Which row each row swaps with, under one turn or mirror
J_395: [ 11  31 -14  -7   5   5  -9  38 -54  25  34 -24   2 -28 -14  -8  -1  11
 -14 -25  38 -17   6 -10 -55  40   6]
J_187: [-17 -23 -12 -17 -14  24   7  37 -16   4   8   3 -17 -14 -25  36 -26 -42
 -24  26 -13 -18  -1 -42 -23  45  28]
J_759: [ 13  19  25   4  13 -20 -10  23 -36  57   4 -34  -6 -31 -24   2 -23 -25
 -23  25  -5 -20  32 -16   0 -34   4]
J_92: [  6  45   3 -13   5  13  -8  16 -37  23  30 -26  -5 -39 -11  -8  -8  21
  -6 -10  44 -22  -9  -4 -57  28   8]
J_614: [ -1 -25   1  10  -9   9  -5  32 -34   5  65  -8  20  -8 -24   9  -3 -41
 -16 -24 -29 -26  42 -11 -19  27  46]
J_973: [  4 -21 -19  -8 -37  13  10  10  16  30  33  11  -2 -48 -14   4  21 -19
 -23   1  26  35   0  21 -36  17  20]
J_881: [ 27  -1  -6 -28 -37 -22  -7   6 -15   0  -5  16   0 -15 -25  36   6  -5
   6  13  -5   5  53  18   8  12  37]
J_776: [ -1   8 -23 -23  17   3 -26  -3  -8  13  37   0   5  14  -2  11 -30  37
 -18 -39   8 -21   7 -40  -5  19  47]
J_926: [ 15 -24  10   4 -28   1  -3 -11   7  29  43   9 -11 -61 -32  10   6  15
 -31 -13  27  30  11   9 -28  15  21]
J_790: [ 27 -21 -14  11   3 -13  10  29 -11  19  30   5 -16  -9   2  37 -16  -8
 -69 -12 -12 -39 -12  24 -44 -13  43]
J_114: [-19 -16  -2  -2  -9  -4  21  10   4  35  42 -26  -3  -7  -1 -17  10   0
  10 -31  17 -20  -1 -44   3 -43  47]
J_952: [ -6   5   4  -4 -15  -8  20  36   2  12  15 -32 -16 -25  -1  15 -33 -57
 -25 -30 -44 -17  -5  28 -33  -4   3]
J_577: [-29 -40 -10  23  -3  22   2  39 -24  13  14 -37 -30 -30 -19  33 -48  10
 -20  25   0 -38  -1 -14 -16   8  28]
J_696: [  6 -29 -14   4  -7  -3 -13  30 -60  -2  56  -8   9 -13 -19  -2  13 -38
 -18 -36 -26 -13  26 -21 -35  28  40]
J_880: [ -4  -1 -11 -14  11  32  -8  23   1  22   9  -3 -21  18 -21 -11  -4  -5
 -22 -11  21  -5  -8 -27  49  -9  19]
J_475: [ -5  16 -39  32  12 -33   6   3 -30  18  37 -45  10 -32 -38  39  12  17
 -15  -1 -38 -43 -30  -2 -25   6  35]
J_20: [ 27  23 -23  25  -3 -22   1  -8   6  12  15  16  22 -47  -2  49 -22  -5
 -35  -6  -3   0  32  19   6   9  -9]
J_849: [-19  12 -34  39  12 -24   7  -1 -43   7  32 -44  28 -27 -39  26  15   8
   5 -23 -26 -40 -10 -22  -6  11  20]
J_466: [  6   1   5  17  22 -29 -19  17  -1 -15 -16 -25  20 -29 -26  14  15  -3
  23 -42 -37  13 -21   8 -19   9  13]
J_988: [  6  13   8  13  24 -19 -12   8   2 -20 -16 -22  22 -32 -22  18  13   8
  19 -43 -36   9 -28  11 -14   7  14]
J_612: [  7   7  18  12   1 -13  -2  12 -37  48  -2 -34  -3 -41 -30   8 -21 -27
 -16  30   5 -13  45 -26  -6 -22  -8]
J_693: [ 14 -15 -24 -29 -45 -20  24   5  -2   4 -10  -1 -29 -21 -25  26  12 -14
   4   9 -15   4  11  37   3   7  22]
J_109: [ -6 -46   6  42  12   5  -7   7 -27  17   4 -52 -25 -41 -11   2 -35   2
  -8 -16   5   2 -17   9  -7 -29  24]
J_900: [ -2  -8 -15 -25  22  30  -4  11   3  14   8 -10 -22  16 -21 -11  -7  16
 -18 -26  14 -13  -1 -53  36  -9  23]
J_390: [-27  -2   4  14  -4 -22   6  -4  10  69  18 -10  18 -23 -34  -1  18  31
 -12 -53  -2 -12   3 -20   3 -27  40]
J_424: [  1  -1  11  12  -7  -1  -7  -4  -7   7  49  14 -10 -58 -60  12 -18  40
 -15 -43  10  -1  18 -33  -9  29   1]
J_413: [  7   7  13   7  20 -25  -9   9   2  -8 -20 -21  16 -32 -34   9  20   5
  11 -35 -45  20 -34   5 -15  -1  22]
J_415: [ -4  20 -25 -12 -29 -12 -14  -1  -1  52 -10   6  -8 -16 -31  54  -4  26
 -42  -6  -1 -18  14   2   9  27  10]
J_638: [  5   2  14   8  26 -25  -8  10   5   0 -19  -7  16 -31 -28   3  18   6
  11 -32 -47  24 -24   7 -21   3  16]
J_435: [  2  17 -28 -24  25  16 -20  -5 -18  15  31  -1  -2  15  -1  12 -13  31
 -18 -41  11 -12  10 -55  10  12  42]
J_85: [ 18 -14  14   6 -22   0   4  -2   8  27  45   7 -12 -58 -58  24  -4  28
 -33 -12  18  22  22  -7 -26  26  26]
J_472: [  2  21  23 -36  16 -12   4  -1   9  31  -8  10  -1 -43 -33 -16  16  14
   2 -16 -28  16 -30 -28 -10   1  43]
J_375: [ 16  23 -30   7   8 -19  13  -1  -1  14  31   0  23 -32   2  44 -51   2
 -39  15  -5 -19  41  12  21   0   5]
J_138: [  8  10  23  -9  22 -18  -8   0  10  17 -11  -4  26 -38 -34  -1  25  -8
   6 -17 -44  21 -27 -16 -23   0  32]
J_59: [ -2  13 -31 -34  27  13 -12   2 -11  10  28  -7   7  19   2  12 -23  41
 -10 -38  11 -14  13 -48  11  19  42]
J_589: [ 13  14 -38 -21 -32 -10 -13   4  -7  28  -9  16 -16   0 -39  52  -8   9
 -54   8   9 -23  15   3  13  25  12]
J_910: [  0  50  -3 -33   1  13   9  19 -10  35  31 -14 -10 -33  -4 -13  -5  24
 -29  -3  35 -16 -21 -11 -45  15  20]
J_563: [ 10   2  -3  17  14 -25 -11   8  -1 -16   1 -38  19 -21 -20  23  18   2
  32 -41 -27  12 -32  12  -8  13   9]
J_934: [  1   2 -14 -25 -54  -9  35  17   8   8  -8 -15 -29 -25 -17  27  13 -29
  -7  -7 -26   9 -11  37  -7   4  20]
J_422: [  0   6 -25  13  20 -16   3  18  -5 -27  12 -63  14  -3  -6  16  12   9
  35 -29  10 -20  -7  -3  -9   1   5]
J_204: [-14 -44   4  41   3   5  -4  31 -25  12   4 -57 -23 -32 -25  19 -42  20
  -9   3   4  -8 -11   0 -19 -18  25]
J_751: [-32 -51  -3  19  -7  11  -9  33 -22  17  16 -35 -34 -18 -28  33 -49   2
 -13  33  -6 -25  -6 -12 -18   7  22]
J_203: [  4  -3 -21 -26 -54 -14  34   5  12   5  -6  -7 -30 -25 -27  29  11 -29
   2  10 -22   2   3  24  -8   4  25]
J_902: [ 13   3 -30  32   9 -32  15   2 -32  11  34 -33  -7 -26 -23  47   1  11
 -36   4 -30 -37 -42   0 -33  -5  36]
J_873: [-11  13 -25 -34  22   6 -28  -3   1  22  27  -9  -6  19  -7   5 -10  30
 -16 -41  19  -7   7 -46  17  13  37]
J_695: [  1  21 -33  -8 -18 -18  -8  -1  -5  54 -21  10  -9 -20 -41  50  -5  28
 -47 -21 -12 -22  21  12   7  10   2]
J_828: [ 17  11   1  11  -3 -12  -5  28 -44  48   7 -31 -10 -24 -39  -4 -13 -19
 -12  35  15  -8  28 -29  23 -24   8]
J_631: [ -9  10 -35  38  22 -40  10   0 -42   3  37 -47  13 -32 -41  26   1  14
 -20  -6 -36 -48 -20  -2 -16   5  29]
J_283: [-27  12 -17   5 -24 -25  -9 -10   3  61 -10  13   8 -26 -44  26   1  37
 -37 -32  -9 -14  23  17   1   2   4]
J_543: [-24 -22 -13  -9 -26  19   5  38 -20   6  13   7 -16 -15 -29  41 -22 -30
 -18  30  -2 -23   9 -36 -21  43  28]
J_32: [ 26 -25  21  -8  13  -1 -19  36 -15  13  33  20   6  -2  13   9  -9 -20
 -42 -35   5 -13  32   9 -35   0  40]
J_890: [  5  40   0 -21   2   7   0  22 -35  38  38 -27 -11 -33  -6 -13   0  26
 -14 -18  34 -21  -2  -4 -58  24  13]
J_331: [-20  18 -43 -14   4 -31 -14 -19 -21  28  22 -40  24 -26   3  29 -28  40
  11  -9   0 -13   2 -31 -35  14  53]
J_572: [  5  10  30  14   7 -24  -2  17 -43  51   4 -35   7 -42 -19   3 -31 -34
 -30   5 -23 -22  39 -19 -14 -28   9]
J_217: [-16 -14   7  -8   0  -6  20  14   2  38  45 -28 -11  -4  -6 -24  14  -4
   4 -23  21 -19   2 -32   5 -41  52]
J_448: [-23  21  11  16  14  11  -1   1 -13 -14  22  -8  -3 -30 -62  -9 -25  -7
   3 -53  -9 -18  10 -49  15  25  15]
J_817: [ 18  18  34   3   6 -14  -2  16 -29  41  12 -41   2 -39 -14  -7 -22 -39
 -41  -7 -30 -18  37 -18 -19 -19  -1]
J_146: [ 17 -12  14   9 -31   1   2   5   4  13  40   9 -10 -60 -56  10  -1  39
 -27 -14  22  21  27  -7 -17  17  19]
J_334: [-23  20   9  26  15   9  -4   3 -12 -18  20  -8  -6 -29 -59   3 -29   0
   2 -53   2 -20   7 -53  15  22   6]
J_389: [ -7 -24 -16   6   0 -16  20  20 -18  16  61 -10  15   1  -3  23 -32 -25
 -24   8 -29 -38  54 -24  18  -5  27]
J_177: [ 33 -24   0 -18 -19 -23 -24  12 -22  -7   7  24  22  -5 -13  26   1  -7
  -8   1   3  -7  60   7   4  16  36]
J_507: [ 21  23 -29  21  -9 -26  -7  -7   8  20   4  23  20 -50  -5  40 -30  -8
 -33  -7  -1  -2  30  25  -7  12 -11]
J_786: [-22  12 -53   9  -4 -27  -1 -22 -22  24  -4 -39  -1 -34  -4  17 -14  25
  25   1   4 -20 -16 -16 -32  -8  52]
J_506: [ -8  43  13 -36   7  23   8  16 -21  44  18 -24 -11 -31   1 -22  -1  20
 -25   1  14 -19 -23  -6 -37  17  25]
J_999: [ -7 -23 -18   2  12 -14   8  19 -40   7  66  -9  20  -3  -4  18 -19 -35
 -23   0 -37 -29  47 -10   7   9  35]
J_10: [  1 -16 -26   5   2  -9   4  16 -15  12  65 -18  21   2  -9  24 -29 -33
 -24   8 -33 -28  52 -15   7   6  38]
J_296: [ -3  14  -7 -20 -28   5  40  18   1  12  -3 -21 -40 -20  -3  12 -20 -43
 -10 -23 -27 -10 -14  36 -20  -6  15]
J_964: [ 14 -22  -4  38  26  -6 -10  -1 -36  10  -9 -32 -17 -46 -23  -5 -20  -6
   6 -43  -7   6 -17   0  -1 -42  30]
J_567: [-20 -16 -32   7   5  -4   4  20 -22  18  60  -6  17   2  -9  13 -21 -34
 -31  14 -32 -32  51 -13   5   5  34]
J_745: [ -3  -1 -30   6   9  -4  15  12  -1 -16  35 -58   3   8   0  10   8   9
  33 -22  28 -32  -4 -16  16  -9  22]
J_725: [  8   7  15  16  -7   1 -15   2   2   7  47   6  -6 -61 -67  14 -14  40
 -23 -36   7  -1  30 -45 -10  23  13]
J_18: [  9   2 -26 -25 -46  -8  40   6   9   5  -7  -6 -35 -25 -21  24   9 -21
   6   3 -19   8  -2  29   2   5  21]
J_455: [ 25 -23  15  -3   5   0 -22  34 -16   6  30  36  12  -3  11   7 -10 -18
 -50 -29   4 -17  26   6 -32  -7  40]
J_981: [-20  15   6  22  11  12  -3   3 -12 -13  18  -1   0 -40 -61  -6 -15 -13
   3 -50  -7 -26 -11 -46  15   9  -2]
J_515: [-15  12 -52   7  -1 -24   5 -23 -24  24   1 -34   5 -42  -2  20 -14  18
  21   0  -3 -20 -29 -16 -26 -11  47]
J_813: [  5   6 -16 -20 -48 -11  39   8  12  10   3 -14 -45 -21 -10  23  -1 -31
  -1 -10 -26   6 -16  30 -13  -4  20]
J_772: [ -7 -26  -6 -15 -38  19   4  24 -14  14   7  19 -14 -26 -37  38 -10 -52
 -21  21  -5  -9  13 -28 -21  45  18]
J_662: [-22 -47   2  39  12   6   2  25 -21  22  -1 -62 -31 -30 -30  21 -44  15
 -13  -3  -2 -17 -11   2 -18 -14  25]
J_899: [-21 -31 -13 -17 -29  24  -2  28 -19   6   6  18 -14 -26 -36  35 -16 -46
 -23  18  -9 -29  -7 -33 -22  38  22]
J_752: [-23  12   2  24  25  12   1   6 -17 -19   3 -19  -9 -32 -58  -9 -12  -6
  11 -49   2 -22 -23 -45  11   6   3]

J_472 is swapped with J_952
J_177 is swapped with J_745
J_563 is swapped with J_693
J_296 is swapped with J_138
J_109 is swapped with J_926
J_752 is swapped with J_772
J_790 is swapped with J_390
J_910 is swapped with J_572
J_999 is swapped with J_873
J_422 is swapped with J_881
J_475 is swapped with J_695
J_506 is swapped with J_817
J_331 is swapped with J_375

